Small tables with named rows and columns. After each table, cells are looked up by row and column.

Gafu.tsv
	Vigov	Togi	Dekod
Geb	103	157	161
Vokop	165	147	200
Mutak	58	207	234
Pozene	94	101	196
Safugig	144	253	228
Purevus	250	108	162
Vodo	121	252	191
Gigit	150	195	249

Togi of Vodo: 252
Dekod of Vokop: 200
Togi of Pozene: 101
Togi of Gigit: 195
Vigov of Mutak: 58
Vigov of Geb: 103
Dekod of Mutak: 234
Dekod of Pozene: 196
Row with the largest Togi: Safugig

Niboza =
columns: Fuzu, Lef, Duvur, Narisi, Mupovab, Vatiko, Vub, Fekefo, Duv, Fov
Vef: [194, 37, 190, 54, 68, 177, 40, 123, 121, 50]
Zug: [32, 182, 33, 204, 144, 84, 174, 88, 142, 165]
Sotatid: [202, 71, 202, 34, 106, 138, 80, 157, 87, 88]
Pil: [176, 46, 173, 70, 72, 172, 48, 117, 125, 56]
Topila: [57, 221, 64, 162, 193, 34, 223, 141, 90, 213]
Nok: [149, 170, 156, 71, 175, 57, 181, 176, 62, 180]
Nonipod: [93, 60, 86, 162, 57, 186, 49, 59, 177, 51]
Kozu: [65, 214, 72, 155, 189, 39, 216, 142, 90, 207]

Topila, Fov => 213
Zug, Fekefo => 88
Nok, Fekefo => 176
Sotatid, Vatiko => 138
Vef, Fekefo => 123
Zug, Duvur => 33
Zug, Vatiko => 84
Zug, Vub => 174
Nonipod, Narisi => 162
Nok, Narisi => 71
Row with the largest Vub: Topila

Dun =
	Pigusep	Lokov	Mol
Zige	7576	9440	5968
Rufi	6560	7692	7614
Kuv	6796	5495	7350
Pup	6796	7694	7350
Tabami	6796	8182	7350
Lom	6796	7414	7350
Bikimos	6796	7692	7350
Rokufur	5810	9565	8364
Tipas	6796	548	7350
Rer	6796	6616	7350

What is the Pigusep of Bikimos in Dun? 6796
What is the Mol of Bikimos in Dun? 7350
What is the Lokov of Tipas in Dun? 548
What is the Mol of Rufi in Dun? 7614
What is the Pigusep of Pup in Dun? 6796
What is the Lokov of Rer in Dun? 6616
What is the Mol of Rokufur in Dun? 8364
Which row has the largest Lokov? Rokufur

Zala =
,Mabep,Tem,Miz,Fipi,Narinug,Luno,Dizu,Motubo,Semafe,Turo
Gilu,252,166,86,165,80,185,162,42,78,128
Moz,63,166,85,137,80,126,127,86,78,128
Gunu,212,185,86,203,80,190,171,17,78,128
Melobos,61,31,86,195,180,97,112,201,52,128
Mal,106,64,86,217,184,126,128,142,52,79
Fut,242,227,94,149,80,126,134,16,129,173
Zezep,106,239,85,143,177,136,134,194,140,79
Narab,221,225,86,165,80,175,173,16,65,89
Fam,61,119,121,165,127,126,134,145,78,128
Dov,106,38,178,165,80,183,112,72,52,112
Nalunil,106,31,157,165,154,97,134,164,78,213
Domuzu,106,166,91,148,80,126,134,86,98,118
Lum,106,121,109,137,91,126,133,173,130,157

What is the Fipi of Nalunil in Zala?
165
What is the Narinug of Gunu in Zala?
80
What is the Semafe of Nalunil in Zala?
78
What is the Narinug of Nalunil in Zala?
154
What is the Semafe of Gunu in Zala?
78
What is the Tem of Mal in Zala?
64
What is the Motubo of Gilu in Zala?
42
What is the Dizu of Domuzu in Zala?
134
What is the Dizu of Dov in Zala?
112

Pumevam =
columns: Rolu, Funik, Geter
Viz: [15.3, 16.6, 62.4]
Nugaro: [73.3, 73.4, 33.0]
Gem: [61.8, 62.8, 23.8]
Ret: [25.3, 21.9, 77.3]
Suz: [63.2, 61.0, 69.9]
Lidom: [25.5, 30.1, 16.8]
Todo: [28.4, 27.1, 75.7]

What is the Funik of Suz in Pumevam? 61.0
What is the Geter of Todo in Pumevam? 75.7
What is the Rolu of Todo in Pumevam? 28.4
What is the Geter of Lidom in Pumevam? 16.8
What is the Geter of Viz in Pumevam? 62.4
What is the Geter of Gem in Pumevam? 23.8
What is the Funik of Gem in Pumevam? 62.8
What is the Rolu of Viz in Pumevam? 15.3
What is the Funik of Lidom in Pumevam? 30.1
What is the Geter of Nugaro in Pumevam? 33.0
What is the Geter of Ret in Pumevam? 77.3
What is the Funik of Todo in Pumevam? 27.1
What is the Rolu of Ret in Pumevam? 25.3
What is the Rolu of Nugaro in Pumevam? 73.3
What is the Rolu of Gem in Pumevam? 61.8
What is the Rolu of Suz in Pumevam? 63.2
What is the Funik of Ret in Pumevam? 21.9
Which row has the largest Rolu? Nugaro

